128 stands for zero in the data rows.
Here are some numbered points:
[95 174 176 138 127 117 143 164 93 151 110 150 139 107 154 181 169 105 94 93 93 94 95 94 129] 0
[113 128 147 94 156 93 139 148 93 94 163 129 148 132 102 156 120 93 200 129 180 117 158 120 93] 1
[110 155 106 99 143 121 160 147 122 146 143 110 93 157 163 168 137 142 114 158 93 119 93 116 98] 2
[128 157 93 144 94 93 125 152 146 111 94 93 135 93 121 94 123 146 118 98 147 151 183 101 104] 3
[93 175 150 122 94 134 212 158 98 118 155 112 128 129 181 170 147 161 94 124 93 139 98 94 93] 4
[102 94 110 105 170 183 140 92 93 94 180 199 169 168 113 143 99 126 159 191 177 123 93 194 132] 5
[134 93 169 151 146 179 149 143 137 94 151 103 93 151 138 137 94 93 115 162 120 136 93 106 113] 6
[215 121 222 129 108 177 93 132 93 94 105 193 148 97 130 158 94 93 131 156 113 174 105 159 205] 7
[138 160 162 159 94 123 152 118 93 94 119 174 154 122 104 99 114 93 130 126 139 146 135 144 133] 8
[152 132 132 141 95 98 117 125 101 133 115 139 149 93 134 100 134 99 119 137 123 113 132 116 118] 9
[111 93 93 94 124 166 93 92 97 134 140 164 110 166 152 133 147 139 118 160 164 103 93 146 158] 10
[126 187 174 96 94 93 205 160 102 143 96 93 114 131 185 119 147 125 94 141 93 165 139 94 93] 11
[147 108 93 132 94 97 110 92 170 176 94 132 177 93 92 102 159 115 122 95 148 111 179 107 205] 12
[93 179 147 137 109 107 141 189 93 110 96 93 93 124 198 127 116 103 94 93 93 123 110 97 93] 13
[93 119 96 94 189 113 93 138 143 113 150 112 93 160 113 161 137 143 170 93 135 94 122 155 131] 14
[138 93 93 94 140 135 117 118 152 94 159 93 99 224 119 154 152 96 197 93 186 217 228 140 93] 15
[192 135 194 124 94 177 93 101 93 94 94 195 137 107 114 164 94 93 97 130 129 171 130 180 174] 16
[93 139 115 105 134 104 105 130 113 119 127 134 93 114 141 135 112 98 112 130 142 94 93 144 117] 17
[128 93 93 119 94 134 141 115 152 110 100 93 119 160 122 111 116 129 131 93 128 177 173 106 102] 18
[112 146 114 121 94 93 100 164 129 114 94 93 93 131 165 94 107 117 105 100 113 132 142 104 94] 19
Which two points above are nearest to each new point by angle? Their numbers follow each, nearest first.
[116 101 93 141 162 156 114 114 167 158 101 102 109 97 92 114 119 93 124 118 155 94 125 136 159] 12 14
[107 119 93 94 143 95 93 127 139 99 94 93 93 171 137 150 150 117 170 103 165 94 145 114 116] 14 15
[116 145 122 94 196 93 108 146 112 140 130 109 97 172 114 160 152 93 177 126 142 94 100 142 126] 14 1
[138 134 124 102 168 109 107 165 149 125 94 93 93 188 171 125 129 125 179 126 110 175 151 117 93] 15 19
[111 110 134 186 109 155 177 92 93 94 144 148 187 100 92 94 94 93 99 148 150 133 109 127 105] 8 5
[125 93 121 128 119 119 171 92 98 117 138 144 159 93 110 94 94 93 122 191 192 94 93 136 112] 5 9
[100 127 141 103 123 111 153 117 148 235 149 165 131 157 125 94 141 120 118 174 97 108 93 138 175] 10 2
[174 93 93 210 204 215 93 92 132 94 171 171 127 96 92 113 117 163 201 164 174 94 111 234 167] 5 10
[166 93 109 197 168 170 93 92 153 137 165 160 169 93 92 94 137 151 160 114 157 94 176 166 151] 12 5
[106 99 174 150 110 159 164 141 193 94 148 152 114 149 92 94 94 93 115 147 139 148 138 140 134] 6 8
[141 141 126 111 165 147 94 115 119 95 114 113 137 146 118 204 167 185 123 93 93 95 139 143 131] 14 0
[134 93 96 144 169 167 114 92 130 94 122 143 93 132 113 146 94 93 151 148 177 94 121 190 127] 5 10
[128 93 131 132 131 141 117 116 103 94 94 101 136 134 156 113 134 93 114 151 140 135 123 96 93] 6 19
[136 93 126 165 113 166 94 101 127 94 113 154 104 151 92 108 94 93 136 102 161 192 173 163 125] 15 16
[93 153 111 139 94 93 200 124 126 137 157 142 160 125 99 94 101 93 134 184 163 94 111 109 102] 8 9
[207 93 127 132 112 93 93 112 195 168 101 169 114 93 92 94 94 94 152 140 153 94 138 138 194] 12 7
[163 174 178 134 98 93 152 154 132 159 94 102 139 93 120 121 155 128 94 148 95 126 122 94 149] 11 0
[120 93 93 209 202 165 93 92 112 106 166 158 144 93 92 95 119 145 179 132 158 94 125 178 122] 5 14
[109 138 158 121 144 120 141 127 93 132 173 110 112 113 167 198 145 180 97 115 107 107 93 94 93] 4 2
